In the rows, 128 means zero.
The rows below come in pairs that one turn or mirror swaps. Which row does each named row swap with?
The rows were stretched afterwards, more along some directions than others.
Q_819: [148 136 152  97 141 143 130 142 124 112 108 139  77 129 131 117 105 111
 113 145 136 125 162 125 138 111 126 128 125 121 121 152]
Q_747: [146 136 157 131 113 137 151 139 110  98 153 136 111 130 114 131 109 148
  93 135 129 127 100 123 115  94 125 132 155 152 118 109]
Q_539: [159 128 129 135  87 130 174 119 135 134 116 119 116 126 133 107 119 125
 101 140  89 144 114 133 116 133 146 101 131 138 150 121]
Q_434: [150 104 182 123  88 143 182 121 143 116 172 126 133 116 100 134 117 153
 106 149 118 164  87 144 125 112 144 109 138 168 134 138]
Q_488: [150  90 153  81 100 137 165 111 147 118 127 134  97 103 107 107 123 134
 113 138 129 155 106 128 141 109 157 127 141 124 128 110]
Q_170: [157  99 179  91  99 129 185 124 150 120 114 117  99 135 113 110  99 151
 140 168 124 161 110 163 112 139 131  88 123 139 126 119]
Q_406: [125 133 193 107 104 118 144 128 123 108 129 114 119 128  85 117 135 134
 113 129 132 130 103 140 124 139 134 136 160 138 127 141]
Q_534: [150 125 154 102 127 124 161 114 126 157 151 128 106 126 114 128 109 113
 106 162 152 138 133 136 149 111 139 131  98 123 130 152]
Q_173: [149 128 137 112  90 143 157 144 141 135  88 117 121 118 141 107 137 114
 133 105 104 145 112 139 110 155 137 121 116 135 156 121]
Q_971: [146 120 132 111  95 150 164 154 127 121 153 128 123 130  93 137 122 123
 100 115 124 116 136 113 156 108 130 115 133 126 161 140]
Q_185: [142 131 150  97 144 144 129 142 123 112 117 132  78 131 137 117 108 113
 114 148 134 123 165 133 139 109 132 124 134 131 121 146]
Q_665: [144 113 144 113 105 142 138 145 144  96 121  88  98 132 114  90 120 132
 113 142 110 128 130 145 121 110 110 114 150 111 131 108]
Q_121: [161 116 192 135  89 123 173 136 141  78 143 150  98 110 106 127 119 140
  96 120 105 158 124 131 138 119 150 139 132 150 149 123]
Q_862: [138 123 154 127  89 146 148 139 137 132 153 118 113 150 120 118 133 120
  97  92 125  97 106 116 131 106 119 146 154 123 149 117]
Q_187: [141 130 151  95 139 138 141 144 128 103 116 134  90 122 124 124 108 111
 114 149 145 142 151 131 138 121 138 128 108 123 121 143]
Q_282: [150 115 164 108 111 120 173 150 150 125 148 122 106 173 148 118 113 124
  91 143 123 143 111 162 125 106 119 116 131 126 142 129]
Q_877: [131 123 156 121  82 144 164 137 137 137 156 113 128 144 112 112 145 116
 106  90 127 108  94 119 129 121 122 141 140 114 159 113]
Q_362: [144 107 127 122  79 160 145 136 124 131 121 116 105 142 126 115 111 103
 142 114 103 109 117 117 132 131 124 115 105  92 171 105]
Q_445: [149 141 142 123 122 153 122 150 117 131 127 132  90 153 146 112 123 108
 100 112 128 101 151 118 129  99 122 140 148 125 130 143]
Q_728: [123  95 165 109  73 144 170 122 179  99 124  87  90 132 102  93 118 131
 131 120  99 136 124 134 122 135 134 100 148 106 138 105]
Q_226: [151 129 162 121 112 132 162 146 114  88 147 138 117 139 114 131 119 145
  91 134 130 127 100 128 119 108 131 123 155 152 120 112]
Q_672: [141 120 175 107  97 139 152 143 154  89 132 116  90 134 139 126 112 117
 104 121 125 121 133 143 114 125 105  94 137 125 144 125]
Q_155: [182  94 171 134  99 130 135 106 159 104 125 122  96 160 115 123  93 131
 102 125 122 127 109 142 107 100 138 124 144 149 115 109]
Q_148: [134 127 133 117 102 141 170 158 137 152 141 137 105 105 139 110 129 110
 128 105 113 156 145 134 134 115 139 106 117 143 155 100]
Q_44: [139 137 163 127 128 131 184 132 107 119 140 140 141 133 127 137 122 118
 106 124 118 118  85 140 138 128 151 133 144 151 171 125]
Q_222: [157 108 141 125 105 138 193 125 138 148 143 125  89 110 111 111 105 132
 108 160  99 156 113 131 134 109 140  93 114 165 139 111]
Q_668: [145  95 183  94  87 132 188 118 149 129 150 117 111 130  96 120 109 146
 135 146 131 154  92 150 129 128 126 109 112 133 145 113]
Q_577: [146 142 145 122  88 143 144 130 131 134  98 122 105 114 130 102 127 124
 134 109  98 147 111 135 105 139 128 132 121 128 151 119]
Q_124: [164  96 138 113 102 130 172 137 159 127 109 100  99 130 128 109 115 119
 129 155 119 136 140 147 119 119 121  81  92 140 139 127]
Q_271: [136 121 163 117  87 144 164 130 136 141 150 113 117 143 113 115 137 125
 111  94 130 113  94 114 125 117 120 144 145 119 150 113]
Q_447: [157 122 157 112 108 127 172 107 128 165 146 124  95 129 114 122 111 104
 100 156 135 134 136 129 148 114 140 119  99 113 146 138]
Q_392: [145 100 159 103  97 123 152 121 129 116 104 148 113 112 135 157 121 124
 110 106 101 121  96 139 124 129 139 127 146 142 145 107]
Q_743: [139 115 176 118  93 143 167 124 164 100 146  98 109 142  91  83 120 175
 112 167 109 167 120 146 116 123 127 105 142 138 112 153]
Q_139: [137 128 153  90 113 143 136 111 132 111 135 123 109 142 107 132  97 150
 124 145 135 126 129 127 130 120 132 152 130 122 108 133]
Q_804: [159 123 139 104  90 152 175 154 143 139 101 121 128 134 147 115 134 114
 130 116 112 142 114 144 117 153 137 109 113 144 168 129]
Q_196: [154  95 114 105  76 140 145 127 153 127 117 121 130 117 140 120 131 108
 127 115 119 140 120 140 116 129 158 117 115 128 142  89]
Q_604: [105 114 141 105 128 138 143 134 151  87 134 138  89 133 135 107 137 125
 105 142 117 137 123 148 143 120 136 117 145 118 133 130]
Q_788: [147 142 157 136 117 131 144 130 106 104 144 138 109 129 116 128 108 144
  94 132 125 133 102 126 115 100 124 131 142 149 127 114]
Q_798: [105 121 132 120 125 133 163 156 141 104 169  98  94 131 131 123  86 122
 133 139 128 139 131 135 119 114 110 113 136 127 148 125]
Q_709: [139 114 166 106  99 123 156  91 143 160 134 111  92 122  99 101 117 115
 115 150 127 144 136 130 147 128 143 123  99  96 136 140]
Q_613: [159  90 168 103 102 114 165 130 146  82 126 134  87 124 116 132 113 119
  93 150 117 141 118 163 146 124 143 120 131 122 123 118]
Q_807: [141 117 161 118  99 139 170 154 135  81 154 126 115 143 113 124 112 157
  99 135 122 131 106 135 118 109 131 114 165 155 112 110]
Q_157: [166 123 147 104 123 127 170 125 110 155 148 149 117 128 127 142 115 107
  99 153 151 134 129 131 151 114 144 127 103 135 145 148]
Q_211: [162 142 170 128  96 141 173 129 135 125 165 123 119 138 114 132 120 133
  94 139 122 134 147 135 140 105 131 126 136 138 162 140]
Q_768: [142 129 167 138  97 123 200 126 149 172 128  91 115 138 133  94 129 139
 128 137 102 162  93 152 108 157 156 105 138 146 122 104]
Q_892: [147 148 154 137 117 132 139 126 106 108 128 137 100 124 114 117 110 139
  99 132 119 140 105 122 111 101 125 134 135 139 125 111]
Q_750: [145 126 161 153 110 124 149 118 164 121 135 101 114 145 126 122  99 124
 106 138 121 131 121 150 114 124 144 116 128 121 143 126]
Q_694: [145 145 144  98  93 135 162 175 140 117 127 137 108 117 119 111 158 111
 104 111 129 139 131 114 124 118 128 126 122 133 127 114]
Q_519: [137 133 131  86 117 147 164 150 128 110 106 130 118 148 133  94 134 137
 133 127 115 153  99 130 109 128 135 118 141 125 141 141]
Q_875: [173 111 159 113  93 130 179 120 141 121 100 119  93 132 128  97 102 151
 126 159  98 163 122 152 104 141 138  87 141 149 130 121]
Q_501: [144 139 142 122  96 149 145 130 130 141  89 115 107 111 136 101 126 117
 136 109  96 138 114 130 106 141 131 124 127 130 153 118]
Q_975: [152 126 162  96 120 114 195 117 146 124 129 119 116 126 102 114 110 137
 113 145 159 144 124 119 130 138 135 131  87 132 142 140]
Q_183: [134 106 173 107  92 133 163  89 158 146 128  96  80 127  99  89 114 120
 131 142 110 147 140 134 136 130 132 109 114  93 148 127]
Q_208: [134 129 156  98 127 138 158 140 132  97 126 127  91 112 105 125 111 114
 112 154 133 149 146 128 142 124 132 117  99 121 132 137]
Q_636: [141 133 144  93  85 150 178 157 119 137 148 116 107 147 138 121 138 139
 143 141 125 138 115 141 120 123 112 103 140 149 139 118]
Q_197: [144 113 153  88  95 158 182 139 141 152 122  90  93 118 127 107 108 141
 127 139 129 133  90 145 117 141 131 121 143 156 109 109]
Q_957: [172 103 172 122  74 112 148 121 156 100 128 122 104 156 137 135 108 145
 131 118 110 157 100 141 112 131 130 113 114 142 160 118]
Q_458: [111 111 164 108 128 134 147 136 172 106 138 114  90 126 129 124 106 135
 120 113 124 120 129 140 113 110 137 136 166 135 116 102]
Q_108: [132  92 160 112  73 143 177 130 173  92 126  93 102 133 107  96 126 135
 130 119  95 139 123 134 120 140 136  99 148 118 141 108]
Q_86: [159  93 184  89  92 127 191 123 147 120 115 120 102 130 111 115 101 153
 141 160 122 155 103 162 113 140 130  93 126 142 134 111]
Q_707: [121 110 135 105 102 156 159 168 159  97 150 109 100 116 142 117 131 109
 145 114 135 139 144 128 122 131 128 120 125 113 142 103]
Q_376: [168 122 135 123  93 136 161 116 130 124 110 127 102 123 135 108 115 133
 120 140  89 147 125 138 115 129 143  95 148 142 150 133]
Q_491: [160 130 126 138  89 131 162 125 137 130 113 114 125 124 133 114 125 129
 104 124  94 142 108 130 113 136 155 115 139 147 140 122]
Q_557: [165 123 140 124  92 133 180 122 132 138 106 118 111 128 136 103 111 138
 114 144  97 153 114 143 107 140 151  97 141 148 135 128]
Q_145: [159 134 149 102  87 150 174 153 100 120 123 141 124 117 123 147 145 128
 130 123 138 129 127 138 103 127 124 136 122 151 156 116]
Q_924: [152 103 167 119  77 119 163 119 131 101 128 141 115 116  95 128 125 145
 111 126  95 144 110 149 125 120 146 126 185 151 117 110]
Q_906: [144 131 159 125 115 133 158 141 115  93 147 135 114 137 112 129 109 151
  95 131 132 126  97 121 115 108 126 132 164 151 116 113]
Q_422: [170 135 176 118  97 154 168 132 118 120 113 115  86 134  98 122 107 124
 105 117 127 127 140 116 134 131 118 121 104 108 174 140]
Q_681: [158 135 149 131 128 128 143 116 121  97 122 126 106 160 124 127  85 152
 123 132 140 132  96 117 120 129 129 163 123 115 140 147]
Q_756: [146 138 145 110 136 147 123 154 118 111 115 132  88 146 143 116 114 109
 107 132 136 106 160 129 135 108 125 129 140 128 128 147]
Q_767: [126 111 146 120 102 157 147 132 156 132 130 109 105 134 131  81 119 134
 135 149 102 161 140 142 109 129 121  87 124 137 127 140]
Q_293: [140 101 160 112  82 145 175 147 162  81 137 102 106 138 110 114 117 146
 115 124 104 134 121 135 118 127 134 101 166 140 133 110]
Q_797: [145 115 135 154  70 126 144 133 144  97 135 101 114 129  97 116 100 122
  86 113 114 128  95 110 115 112 149 130 126 141 134  82]
Q_19: [157  98 186  92  95 125 189 121 146 127 130 122 105 128 107 119 107 146
 135 152 135 158 104 158 121 139 132  99 115 136 138 111]
Q_428: [111 133 167 107 127 126 180 113 128  95 162 129 104 135 108 140 101 149
 113 141 125 127  90 122 121 125 122 142 148 135 161 134]
Q_258: [131 110 176 114  76 140 177 127 147 141 161 107 123 136  98 119 130 132
 115 101 131 118  85 127 129 124 127 137 131 122 154 104]
Q_468: [164  96 172 105 102 112 175 128 143  86 115 145 112 124 135 153 118 132
 140 115 119 141 108 156 123 149 123 103 107 149 169 108]
Q_780: [138 154 150 140 109 139 128 124 108 124 122 128 105 117 120 110 117 129
 107 115 112 128 107 120 111 113 121 143 131 129 141 120]
Q_403: [145 117 166 106 109 128 149  93 129 149 145 124  88 118 105 114 115 115
 126 159 119 143 147 136 147 113 132 114 117 106 146 149]
Q_105: [129  95 166 107  76 143 174 118 176 107 115  83  95 131 101  93 119 129
 135 124  99 135 125 135 121 143 133  98 138 109 147 113]
Q_885: [137 146 148 129  98 142 138 129 129 131 105 121 103 117 130 102 127 121
 126 108 102 141 107 129 102 130 124 134 119 123 147 116]
Q_389: [139 148 153 136 113 135 138 121 108 116 130 134 105 116 114 114 115 134
 105 127 117 136 106 125 113 107 121 136 130 134 130 112]
Q_290: [153 133 145 123 110 153 133 151 126 132 127 127  98 155 143 110 133 108
  96 103 126  95 140 117 128 106 125 142 156 124 139 133]
Q_699: [154 118 172 118 104 147 184 113 131 165 144  96 112 142  90 116 104 145
 121 139 132 133 117 139 124 123 134 105 125 147 145 136]
Q_490: [143 131 147 126 107 149 136 146 131 135 134 120 104 153 137 107 134 110
  98 101 124  98 133 119 126 107 119 143 157 124 146 133]
Q_161: [121 128 148 111 124 129 145 132 148 158 129  83  98 124 144 111 121 129
 142 124 141 136 130 133  90 130 108 113 139 151 108 121]
Q_135: [141 131 147 129  95 152 139 147 131 135 151 119 109 153 128 111 136 114
  98  96 125 101 124 113 128 104 119 149 151 119 146 128]
Q_565: [126 117 113 104  87 165 129 164 133 102 144 134 107 110 123 127 112 103
 107 114 153 117 125 110 145 103 139 150 132 108 114 117]
Q_232: [146 132 126 138  85 132 163 123 135 126 127 121 124 112 124 116 136 116
  96 115  95 143 109 118 125 132 149 119 131 130 152 120]
Q_457: [132 126 150  97 118 159 151 137 124 121 158 115 121 117 128 122 140 112
 121 157 135 112 157 126 131 101 105  94 131 145 148 139]
Q_57: [162 104 166 111  74 140 161 150 142  93 118 118 107 121 112 117 116 154
 139 131 124 138 103 154 121 120 128 124 132 157 114  96]
Q_584: [171 147 147 139  99 152 174 138 113 123 126 146  95 149 119 136 114 116
  97 106  97 109  95 114 132 121 121 126 135 115 182 123]

Swapped with Q_170: Q_105
Swapped with Q_232: Q_157
Swapped with Q_780: Q_445
Swapped with Q_768: Q_975
Swapped with Q_173: Q_187
Swapped with Q_458: Q_57
Swapped with Q_709: Q_557
Swapped with Q_196: Q_613
Swapped with Q_208: Q_804
Swapped with Q_282: Q_797
Swapped with Q_767: Q_422
Swapped with Q_577: Q_185
Swapped with Q_211: Q_222

The rows below come in pairs that one turn or mirror swaps. Which row does each named row swap with?
The rows were stretched afterwards, more along some directions than others.
Q_10: [111 128 147 138  83 152 138 119  94 125 139 140 111  74 121 108 157 110
 117 112]
Q_548: [136 111 155 136  89 115 149 131 125 133 155 118 116 162 100 122  99 116
 165 155]
Q_898: [120  93 138 131  86 128 132 129 118 136 143 134 133  75 100 128 139 135
 118 120]
Q_517: [148 145 142 140 106 123 124 174 138 118 125 122 132 122 167 134 104 122
 167 182]
Q_28: [119 134 114 150  66 134 126 151 114 181 163 139 114 124 122 133 133 122
 150 154]
Q_276: [154 143 103 145  86 136 139 101  73 171 140 129 111 118 121 128 136 100
 130 143]
Q_225: [131 124 132  83  92 108 120 155  88 153 126  99 136 134 164 131 119  84
 145 158]
Q_452: [169 139 139 149 136 114 141 129 145  93 100 108 133 121 142 112 104 121
 133 159]
Q_679: [108 121 117  94  83 139 108 172  97 138 135 150 105 108 147 139 153  67
 115 102]
Q_764: [148 155 118 146  90 136 145 126  71 143 131 100 101 105 154 127 115 121
 143 178]
Q_162: [134 158 163 112  66 158 137 139  83 139 137 140  96 155 143 105 151  85
 174 144]
Q_65: [117 107 118 101  75 128 121 179 113 123 133 141 109  92 135 138 139  83
 112 111]
Q_676: [158 147 130 116 113 129  92 145 112 150 116 133 127 116 140 134 150  95
 118 119]
Q_644: [154 135 146 132  97 135 142 148 123 135 159 118 120 163 107 125  97  79
 155 159]
Q_265: [135 146 182 129 105 150 138  67  83 129 147 151 132 134 122  74 148  75
 125 120]
Q_972: [115 114  99 141  51 142 126 150 108 170 159 139 119 118 119 124 134 119
 132 144]
Q_658: [138 116 148 156 115 134 136 104 132 138 131 115 133 126 121 109 112 122
 130 161]
Q_238: [113 141 141 120  96 126 136 151  81 138 115 134 118 147 131 141 104  83
 159 139]
Q_410: [163 142 140 143 134 150 120 156 171 109 122 153 154 131 136 126 122  78
 120 133]
Q_30: [125 139 108 126  69 144 135 145 101 179 161 122 130 127 130 129 131 111
 133 152]
Q_103: [152 131 150 144 143 113 130 122 173  98 114 118 143 132 126 112 113 115
 129 150]
Q_987: [166 136 127 136 134 146 123 158 169  99 113 143 155 122 139 124 117  92
 112 130]
Q_189: [130 102 144 145  72 113 109 145 100 157 126 135 112 113 128 127 165 109
 129 148]
Q_372: [129 140 104 133  69 152 120 163 114 182 166 135 114 121 121 132 143  89
 137 141]
Q_129: [152 127 159 124 127 132 116 163 155 111 112 149 146 144 129 122 117  51
 117 124]
Q_53: [128 160 178 116 104 141 119 130  70 149 148 136 151 141 136 115 115  72
 136 156]
Q_935: [144 135 121 155 124 108 120 110  91 140 127 118 136 132 123 113 109  57
 123 141]
Q_790: [109 105 110  99  69 142 125 165 115 122 142 143 105  84 135 143 150 100
 114 112]
Q_52: [110 125 135 146  91 142 139 120  91 128 149 127 135  80 114 110 132 113
 114 134]
Q_786: [ 97 121 146 135  93 139 147 139 108 118 140 130 120  88 118 127 139 109
 124 128]
Q_202: [145 144 151 122  94 132 144 115 108 136 165 113 129 169 120 117  94  98
 153 165]
Q_936: [ 89 114 127  91  95 138 124 182 139 104 108 139 120 127 141 124 120  99
 126 114]
Q_784: [157 133 143 146 126 111 134 128 143  97 120 104 147 125 136 105  93 114
 136 174]
Q_3: [139 128  88 142  99 133 132 117 126 138 139 136 132 116 150 129 126 138
 143 140]
Q_82: [161 137 158 127 126 148 117 154 146 107 116 149 149 136 142 114 122  73
 121 131]
Q_236: [142  76 188 141  94 103 147 132  98 114 121 111 119 144 106 124 126  83
 148 147]
Q_521: [139 143 122 125  95 118 155 123  63 134 122 116 119 123 159 111 121 110
 133 165]
Q_419: [140 130 176 128  96 161 144 102 101 128 129 121 118 122 111  89 154 106
 138 121]
Q_66: [159 149 152 137 140 121 132 125 150 100 119 114 148 140 147 101 103  96
 133 155]
Q_91: [107 124 140 130  91 135 145 125  91 125 145 128 128  84 116 113 131 110
 105 127]
Q_966: [103 156 124 103  77 133  91 137 101 164 127 155 104 136 150 125 148  91
 155 123]
Q_976: [121 136 108 131  50 151 143 144  83 182 161 134 109 115 130 127 142 122
 146 152]
Q_400: [113 118 111 108  72 152 120 158 115 120 145 148 112  76 140 136 146  91
 108 111]
Q_993: [155 147 146 134  93 141 143 103 102 142 162 127 117 165 122 110 105 108
 162 161]
Q_864: [143 115 129 124  58 138 110 152 102 153 130 135 115  91 142 128 188 110
 139 142]
Q_687: [125 125 153 130  81 111 140 129 102 119 136 118 102 154 132 138 115 124
 163 163]
Q_632: [124 100 136 146  81 123 133 126 135 154 125 132 132 120 107 131 155 122
 128 127]
Q_176: [162 143 144 137 133 140 109 162 160 114 119 154 148 133 138 120 122  62
 117 122]
Q_716: [177 113 159 156  99 120 148 131  97 116 124 115 135 118 117 137 120  93
 144 173]
Q_967: [116 109 109 100  71 141 119 160  92 136 139 140 110  82 147 138 146  89
 109 115]
Q_473: [ 91 109 161 121  75 151 152 125  71 128 148 117  96 122 125 113 134 129
 149 143]
Q_106: [141 121 132 145  85 129 139 118 109 131 163 126 122 160 109 118  90 106
 148 159]
Q_635: [137 126 166 102  80 127 132 196 103 123 107 111 115 117 154 146 124  62
 154 145]
Q_430: [105 148 120 134 127 153 106 116 125 125 142 160 132 122 132 125 106  71
 107 110]
Q_595: [112 124 144 141  62 141 146 123 114 116 151 157 124 102 113 115 119 146
 137 151]
Q_140: [111 128 165 124  79 119 123 147  86 119 123 133 118 132 114  96 130  77
 135 141]

Swapped with Q_517: Q_898
Swapped with Q_400: Q_987
Swapped with Q_473: Q_658
Swapped with Q_967: Q_82
Swapped with Q_966: Q_238

